In the rows, zero is written as 128.
The rows of A fall into 3 groups, which share some directions, and each row is roughly a mix of its group's hidden directions, except some rows that fit no group.
A:
[[ 96  87 123 127 184 102 125 129 153 134  95  93 100 107]
 [115 132 106 164 158 155 166  92 139 100  77 129 100 119]
 [ 91 134 157 131 120  88  98 119 124 114 157 143  80 176]
 [103  84  81 116  92  95 111 162 134 155 154 123 144 109]
 [ 65 117 144 144 106  87 125 132 101 134 145 112  83 151]
 [126 158 152  88  91 182 110 111 145 130  98 163 134 146]
 [170 130  97 101 132 162 162 118 143 161 114 155 173 102]
 [ 92 135 115 143  88 147  88 146 116 128 166 175 160 146]
 [169 109 115 113  69 130 151 111 107 125 113 101 141  79]
 [ 91  99  93 115 127  98 155  87 129 186 128 115 121 109]
 [145 141  66 113 121 112 156 136 139 158 131 119 178  90]
 [107 163 106  96 140 164 146 112 125 129  58 105 140 124]
 [160 138 109  70 110 118  91  97 163 107 105 144 134 153]
 [133 148 121 116 103 151 124 198 131 147 132 139 186 143]
 [113 145 119  94 109 195 133 133 117 157 116 115 140  76]
 [161 122  82 121 119 144 144 125 126 157 102 169 183 102]
 [116  82 115 132  97 105  98 134 114 172 167 169 150 118]
 [116 102 163 150 119 100  85 152 139  71 137 131  94 143]
 [101 131 166 123 101  99  96 162 104 165 157 144 141 168]
 [106 158 145 135 123 162 165 145 120 173 120  80 113 166]
 [157 129  59 113 124 122 169 138 122 133  89 155 156 130]
 [104  96 100  97 119 145 147 133  94 185 160 146 147 106]
 [117 127 173 149 120 102  93 136 101  96 178 130  85 131]
 [136  90 159 154 124  95  87  75  92 112 121 132 109 134]
 [162  93  77 129 117 123 148 124 125 169 151 158 146  86]
 [138 149 187 126  97  84  91 134 110 131 128 114  94 157]
 [144 127  76 147 121 148 183 106 129 133 111 132 157  79]
 [159  99  93 114 117 114 171 105 121 188 105 127 139 105]
 [101 129 163 148 191 121 125 100 148 111 116 100  92 155]
 [125 127 144 130 172  92 135 113 172  88 127  93  86 151]
 [200 133 140 148  92  90 153 128 127 152 129 160 136 125]
 [ 98  87  82 165 130  73 133 122 148 129 148 116 106 145]
 [130 136 179 115 119  86  93 161 126 138 154 141 105 175]
 [130  88  88 147 152 127 141  73 122  97 110 110 107  92]
 [113 132 146 127 132 113 119  80 120  97 155 140  72  77]
 [135 110  91 168  95 149 152 104 102 127  94 166 141  93]
 [127 115 177 154 110  89 102 154 116 126 145 124 114 188]
 [132 132 180 105 152  79 111 170 151 145 123 100 115 155]
 [122 120 126 128 125 128 132 146 134 156  94 121 117  38]
 [132 111 115 159  90  76 159 149 136 146 146 113 110  77]
 [136  92 100 167  79 103 152 110 118 144 157 107 145  93]
 [137 144 162 142 134 113 156 120 164  98 118  77  72 131]
 [122 169 174 125 131 102 153 170 137 155 157 107 135 171]
 [166 134 151 119 168  80 147 152 142 129 135 107  76 149]
 [118 103 125 116 177  78 107  84 140 119 114 110  94 155]
 [116 149  82 120 134 157 155 161 170 125  99 118 179 120]
 [157 110 106 148 168 110 163  78 122  98 102 100 141 105]
 [159 142 137 105  94 167 114 144  97 146 100 179 161 120]
 [165 137 138 116 142 147 148  91 136 130  61 122 120 173]
 [132  94  88  94 132 128 138  85 140 158  88 141 111  87]
 [165 108  94 146  92 109 145 137 117 162 121 164 158  83]
 [122 104  80 148 114 137 130 114 114 144 135 166 170  72]
 [169 135 112  90 156 111 152  86 153 107 101  96 122 161]
 [116 106  79 112  88 110 140 115 145 177 157 121 138  88]
 [180 152 121 152 116 128 154 165 180 111 108 117 155 106]
 [ 92 133 166 126 136 114 107 132 146 140 152  86  77 172]
 [137 116 110 159 146 105 173  65 141 122  96 111 101 131]
 [148 153 154 135  94 161 119 184  97 126 145 156 166 134]
 [131 141 135 116 114  97 100 171  85 155 148 140 153 180]
 [133 115 174 112 130 107 102 132  89 132 137  84  80 163]
 [127 136 152  74 133 108  71 158 126 136 138 156 123 168]
 [114 141  64 121 101 128 163 105 136 151 136  98  83 139]
 [132 124  92 135 131 174 155  65 137  91 111 140 106 111]
 [150  89 159 108 175 146 120 131 174 120  84 103 121 128]
 [107 131 148  73 144 151  66 115  84 134 135 127 126 134]
 [102 136 111 151 167 150 147  96 173  83  93 115 118 145]
 [ 82 124 141 115 121 119  94 141 171 111 151 113  66 136]
 [138 116 104 139  82 160 111  89 119 107 122 153 146  69]
 [147 143 106 130 128 153 142 118 160 126  44 125 154 130]
 [139 110 128 101 146  86 114 188 134 140 136 139 182 150]
 [142 123 121 111 150 174 158  75 149 128  74 126 115 109]
 [113 142 112 130 169  70 130 142 147 110 146 115  74 156]
 [ 94 133 121 132 148 136 158 171 155 178 156 127 169 153]
 [121 132 132  98 105 179 152  92 124 164  80 150 123 102]
 [ 99 141 126 174 168 146 171 142 114 106 134  78 145 140]
 [102  99 133 145 164  99  92  71 125 117 113 137  88 143]
 [137 154 171 103 102 142 104 183 119 152 155 147 157 149]
 [111 142 125 117 121 148 148 177 165 105 160  71 117 105]
 [129 126 145  93 106 102  84 101 125 114 132 119  63 157]
 [175 138 117 161 131 154 135 162 139  69 133 151 144  97]
 [105  99  80 125 188 132 139 134 114 141  79 109 116 122]
 [121 100 100 110 114 150 118 151 128 190 130 170 171 118]
 [123 124 100  96 147 111 133  89 127 201 146 122 159 116]
 [133  89 137 151 106  98  70 155 102 125 168 147 149 126]
 [132 102 150  81  94 131  79 111 117 158 100 155 149 151]
 [137 117  71 135 136 116 132  91 108 159 148 161 172  99]
 [102  88  86 167 129 112 155 153 153 109 140  95 140  93]
 [164 148  98 117 146 148 160 100 185  90 117 122 112 108]
 [162 152  94 107  95 160 125  85  91 106 102 157 126 134]
 [102 102 147 159  92  99 121 139 135 123 159  79  84 150]
 [ 77 117 153 123 158 117  89 120 135 131 156  84 111 169]
 [170 121  94 130 143 135 166 112 183 115 137 111 151  87]
 [128 160 133 134 109 112 137 168  82 161 109 121 116  69]
 [188 136 180 103 117  92 129 141 120 142 137 106 143 162]
 [ 85 110 116 106 161 195 128 110 134 142  98 120 143 153]
 [113 109 106 123 156 169 141  69 147 152  86 148 147 140]
 [175 147 121 166 126 131 169 146 181 100 135 143 149 112]
 [133  82  90 146 119 141 149 118 125 165 145 146 158  73]
 [128 103  84 115  88 124 132  78 128 157 123 139 122  74]
 [123 131 162 158 152 102 124 134 137  88 126 107  84 186]
 [103 148 161 157 137 157 121 149 110  96 144 110 157 188]
 [171 142 153 148  92  70 130 156 120 112 145 114  97 107]
 [111 141 172 153 127  96  88 152 129  93 169 110 103 155]
 [135 129  90  99 143 170 143  87 124 144  97 172 162 112]
 [109 149 171 137 120  97 133 153 155 126 138  79 101 177]
 [146 136 165  78 126 100  73 132 110 138 161 121 124 160]
 [144 146 154 130 155  97 126 119 149  76 117  97  69 130]
 [ 96 115 167 147 132 105 101 137 130 125 125  76  91 175]
 [ 80  75  82 140 148 145  89 123 134 122 121 144 155 128]
 [187 121 103 119 134 101 178  91 117 136 122  97 130 101]
 [166 105 128  81 114 152 116 126 125 174  97 178 119 129]
 [ 97 112 147 145 133  74 124 170 113 174 170 127 124 139]
 [105 123 109 144 172 173 175 104 161 111 104 102 121 112]
 [146 119  92  94 148 164 156  79 127 155 106 157 149 105]
 [147  89 147 135 133 101 104 145 104 132 180  88  95  98]
 [148 100  99 122 137 153 154  86 115 131 127 156 118  61]
 [126 147 158 115  87 179 111 160 100 160 140 144 160 106]
 [115 104 141 166 125 107 119 185 138  98 177 103 153 121]
 [ 99  78 123 128 117  96  94 157 147 156 137 163 162 104]
 [131 142 137  97 141 160 167 142 185 150 126  76 134 116]
 [152 143  93 112 143 146 147  90 170 144  82 143 168 110]
 [101  93 142 127 190  92  88 117 115 146 141 104 147 142]
 [151 137 123  99  93 180 125  98 113 137  83 163 122 100]
 [150 168 164  98 115 157  94 110  88 131 118 158 108 160]
 [122 149 195 105 141 141  73 140 113 130 140 139 115 161]
 [128 158 177 150 124 127  96 168 145  79 162 123 117 145]
 [159 131 105 126 135 142 123 118 103 128 142 169 193  81]
 [136 145 179 140 100  87 120 116 138 115 131 105  68 102]
 [123 125 103 163 106 118 126 168 124 146 194 164 147 108]
 [110  98  94 121 128 157 132 147 120 170 165 157 178 106]
 [110  89 109 165 132  89 137 126  96 145 165  98 172 118]
 [108 128  93  76 121 149  79 153 120 130 159 143 140  88]
 [116 132 145 118 160 173 112 137 148  87  89 162 136  82]
 [168 114 134 142  87  77 112 157  86 152 153 145 133 116]
 [201 135 134 102 127 125 143 110  92 108 105 127  95 100]
 [128  89  97 138 122  87 127  95  63 143 119 114 123 104]
 [ 64 141  98 141 143 185 127 117 122 106  98 127 145 141]
 [116 134 175 186 105 150 134 147  94 128 145  94 118 158]
 [ 91 119 174 143 116 133  97 195 128 145 148 131 140 153]
 [117 124 128 131 167 127 148  75 171 121  95  86 101 147]
 [165 158 141 144 104 117 179 127 168 120  77 116 110 131]
 [141 167 128  83 122 182 130 167 137 131 126 144 175 124]
 [ 78  94 102 168 126 119 111 186 139 115 153 135 136 126]
 [ 85 102 124 148 146 192 134 135 160 134 114 126 169 107]
 [167 127 115 145  96 137 149 100  77  81 129 163 143 114]
 [ 75 123 164 145 136 124 101 148 129 106 140  86  93 168]
 [154 149 178 143 122  79 110 128 135 100 141 100  84 150]
 [170 142 113 110 157 178 165 101 158 122  95 144 153 131]
 [123 170 141  72 130 142 133 148 149 146 113 112  89 176]
 [110 155 158 121 156 199 101 111  96 129 114 140 133 105]
 [152 115 102 101 137 177 151  86 156 129  93 158 100 112]
 [ 95  97  70 148 137 143 164 149 146 151 143 133 170 116]
 [ 79 100 112 135 122  83 132 179  99 152 155 123 132 111]
 [147 116 110 141 134 140 159 121 149  63  86 122 120  83]
 [119 136 187 138 107 110 105 151 125 138 149 117  98 188]
 [151  96  82 121 145 110 150 158 127 188 147 150 144 112]
 [178 126 109 145  93 132 137 127 118 140  83 175 156  97]
 [147 146  97 110 150 129 126  74  96  92 106 178 126 124]
 [ 95 147 143 145 118 140  97 163  82 120 140 133 158 183]
 [ 50 116 134 147 150 132 117 119 162 118 150  93 106 129]
 [109 109 121 120 139 130 129 185 147 195 143 149 160 125]]
Here is one row of each group, with its name. Which group are the others in?
[143 142  82 127 145 160 185 109 133 134  96 125 155  90]	<40>
[106 122 125 145 184  89 130 178 157 128 151 101 119 153]	<49>
[ 87  89 103 143 167 123 138 149 121 115 170  83 116 152]	<115>

[117 152 187 114  99 121  99 155  91 115 141 125  93 161]	<115>
[170 117 134 185 108  97 138 155 150 106 155 130 121  87]	<115>
[158 137 148 113 132 117 159  79 126 110  86  84 100  99]	<49>
[151 155 163 142 126 157 139 173 108 140 130 158 187 137]	<40>
[163 138 149 123 115 105 162 105  98 124  87 123  82 171]	<115>
[123 140 177 137 155  81 116 148 134 102 134  92  84 156]	<49>
[ 85 147 166 160 131  99 103 146 101  97 145 113  91 154]	<49>
[144 167 170 138 125 162 105 141 145  61 117 116 125 144]	<49>
[ 87 131 186 157 125 143  94 168 124 113 149 126 137 162]	<49>
[174 131 118 140 153 159 182 104 161  98  95 124 116 120]	<115>
[151 150 172 121 109 118  97 182  97 110 143 119 123 169]	<115>
